0: [120 186 142  77 234 100 142 138]
1: [125 136 184 149  31 185  75 101]
2: [119 111 118 180  90 180  84 137]
3: [ 92 171  77 106 198 160 185 122]
4: [ 94 173 100 158 181 122 147 133]
5: [104 141 166 163  72 148 107 104]
6: [ 33 128 129  85 126 172 171 180]
7: [133  58  92  64 144  67 153 115]
8: [ 88 103  72 101 150 142 138 119]
9: [103 135  72  60 136   0 167  44]
10: [ 65 115 125 159 151 135 181 135]
11: [ 92  49 157 109 131  71 145  99]
12: [130 163 158 140  61 139  35 135]
13: [149  91  98 146 173  92 116 106]
14: [ 74 130 137 167 122 167 156 126]
15: [199  90 106 155  84 153  31  50]
16: [155 136 180 118 125 130 106  93]
17: [141 140 225 196  76 148 109 127]
18: [139  81  67  23 255 108 174 164]
19: [118 133 150 176  99 150 137 164]
20: [132 127  65  74 219  93 146 156]
21: [134 227 151 139  73 158   0 111]
22: [126 118 196 196  88 143 116 175]
23: [128 163  86  63 155 102 129 139]
24: [150 124 152 171  86 154 121 148]
25: [ 71 160  75  88 168 139 188 203]
26: [135 112  73 139 189  62 197 141]
27: [165 103 176 158  79 123  70  74]
28: [165 120 146 150  90 156  84 118]
29: [186 100 106  96 141  79 168 136]
30: [138 167 122  85 179 145 162 161]
31: [107 158 130 198 113 153 115 114]
32: [133 156  89 130 192 122 184 151]
33: [ 90 137 122 165 130 106 122 103]
34: [121  62   0  95 200 123 255 128]
35: [182 113 117  81 146  84 171 142]
36: [153 138 145 104 150 143 127 220]
37: [112 143 162 192  94 137 101 110]
38: [ 85 137 160 149 141 132 146 159]
39: [111  96  67 109 164  82 140  83]
40: [ 69 128 194 196 112 148  49  92]
41: [120 168 121 142  99  98 111 106]
42: [139 153 172 158 111 114  55 130]
43: [ 60  88 173 138 136 101  92 124]
44: [169 171 146 164  49 178  48 107]
45: [138 203 143 146  28 148  93 170]
46: [131 117  55  75 174 130 237 124]
47: [127 106  46  92 231  56 207 136]

[ 94 173  78 116 208 167 176  84] -> 3 4 32
[115 179 105  93 158  99 112 140] -> 23 30 4
[125  77 200 184 138 161  94 153] -> 22 24 19
[ 96  92  93 111 142 181 158 164] -> 8 6 10
[132 150 110 105 142 156 135 124] -> 30 23 8
[172  94 199 175  31 137  70  72] -> 27 1 28
[110 112 102  68 183 146 208 133] -> 46 3 30
[141 129  53  73 192 104 120 175] -> 20 23 30
[108 174 119 128 106  93 132 124] -> 41 33 38
[ 63 114 109 135 202 152 222 164] -> 10 3 25
[ 73 110 144 161 150 120 201 160] -> 10 38 14
[165 147 164  94 132  92 115  68] -> 16 41 27
[132 182  63 139 192 160 182 196] -> 32 25 3
[150 185 119 196  50 209  18 108] -> 44 21 12
[109 113  86 146 130 106 179 135] -> 10 8 26
[ 68 103 144 154 167 144 204 188] -> 10 38 14
[ 92 120 129 201 127 120 156  44] -> 33 31 14
[150 136 144  78 191 139 160 255] -> 36 30 25
[107 110 114 148  96 112 152 129] -> 33 19 41
[169 128 144 116 108 192  89  96] -> 28 16 24
[153 112 212 156  46 170  88  97] -> 1 17 27
[116  92  90  75 155  86 233 123] -> 46 26 7
[121 156  74  88 242 110 151 169] -> 20 32 0
[115  99 119 177 113 113 167 173] -> 19 38 10
[ 89 122  97 104 173 136 144 160] -> 8 30 32
[ 97 122  95  84 182 153 193 196] -> 25 30 32
[205 136  76 106  96 110  78  72] -> 15 28 41
[ 92 133 149 144 160 163 175 184] -> 38 10 14
[164 138 136 168  69 111 111 158] -> 24 19 28
[168 131 131  90 137 140 102 154] -> 36 16 30
[114  56 126 144 176 168 162 146] -> 10 8 14
[164 119 121 178  85 183 160 113] -> 24 19 28
[120 112 109 115  71 205 101 157] -> 2 28 24
[122 126  99  45 147  90 142  90] -> 23 7 39
[ 99 165  86  64 111 111 153 140] -> 23 8 30
[ 72 162 106 120 186 135 160 199] -> 25 4 32
[110 220 101 137 174 111 144 139] -> 4 32 30
[109 110  93  87 142 117 168 168] -> 8 23 25
[ 58 119  93 120 165  64 148  90] -> 39 33 8
[136  72 104 135 153 119 147 126] -> 13 8 39
[ 85 104  12  82 187  54 191 108] -> 47 39 26
[117 128 128 166 159 124 146  93] -> 33 4 13
[109 107 114 126 146 151 175 147] -> 10 8 38
[176 120 127  89 141 113  66  91] -> 16 28 13
[115 153 149 132  56 129  52 184] -> 12 45 42
[ 70 183  81  86 227 109 188 186] -> 25 3 32
[132  28  92  76 177  30 146 116] -> 7 39 11
[106 169 122 102 192 174 164 177] -> 30 3 32
[113  82  69 112 151  47 213 120] -> 26 7 39
[107 113 161 130 112 131 166 171] -> 38 19 14
[125  85 121  92 182 155 163 133] -> 8 30 32
[161  98 217 179  78 133  51  82] -> 27 17 28
[143 196 114 177 125 107 108 108] -> 41 31 33
[147 127 139 171  72 119  75  74] -> 27 28 37
[142 231 167  84 127 145 130 169] -> 30 36 23
[118 126 121 203  91 179  67 130] -> 2 31 37
[169  92 127 156  92 150  74  93] -> 28 27 15
[129 122  67 145  71 133 183 153] -> 19 24 8
[138 130 152 146  44 111  61 132] -> 12 42 28
[159 115 129  76 158 147 125 104] -> 16 30 35
[126 159 162 132  73 157  73 134] -> 12 5 28
[161  80 196 173  31 146  60  87] -> 27 1 28
[110 129 148 107 202 152 171 125] -> 30 32 3
[ 92  98 132 141 150 114 119  78] -> 33 43 13
[ 80  97  88 134 131 149 131 105] -> 8 33 14
[ 99 131  93  61 163  78 137 123] -> 23 39 20
[122 130 212  88  77 149   8 139] -> 12 42 1
[172 159 108  52 180 144 134 161] -> 30 23 20
[134  62  86  89 212 124 218 137] -> 46 47 34
[131 121 185 154  81 114  45  66] -> 27 42 5
[113 124 161 206 128 129  94  92] -> 37 31 33
[119 157 121 104 229 101 159 143] -> 0 32 30
[136 138 117 102 144 119 146 104] -> 23 8 41
[181 180 183 158  45 180  44 121] -> 44 12 1
[101  94 156 127 143 137 172 204] -> 38 36 10
[148 199 159 135  48 138  44 130] -> 12 44 21
[ 41 113  80  82 200  91 209 163] -> 25 47 20
[108 104  80 130 136 132 173 148] -> 8 10 32
[116  63  13  40 198  14 218 140] -> 47 34 7
[113 166 162 115 134 187 127 167] -> 38 19 36
[127 206 114  62 172 146 194 196] -> 30 25 32
[124  90  48  76 150  54 169 141] -> 7 39 26
[137 178  93  61 164 113 154 140] -> 23 30 32
[116 134 116 155 205 166 108 115] -> 4 13 33
[118  95  60 116 165 129 209 145] -> 46 32 26
[145 169 137  84 155 139 153 115] -> 30 23 16
[162 155 128  48 210 134 200 172] -> 30 0 32
[ 93 154  82  67 168 123 187 186] -> 25 30 32
[ 90  96 172 167 174 115 135 171] -> 38 43 10
[156 228 147  80 171 171 150 167] -> 30 0 36
[120 148 186 141  12 202  67  95] -> 1 44 5
[163 135 205 119  53 192  94  78] -> 1 28 27
[118 188 118  92 179 198 154 185] -> 30 3 25
[172 134 117  72 140 121  95 127] -> 23 16 35
[114  60 148 140 119  61 106  76] -> 11 43 13
[ 86 102 117 140 164 134 193 179] -> 10 38 32
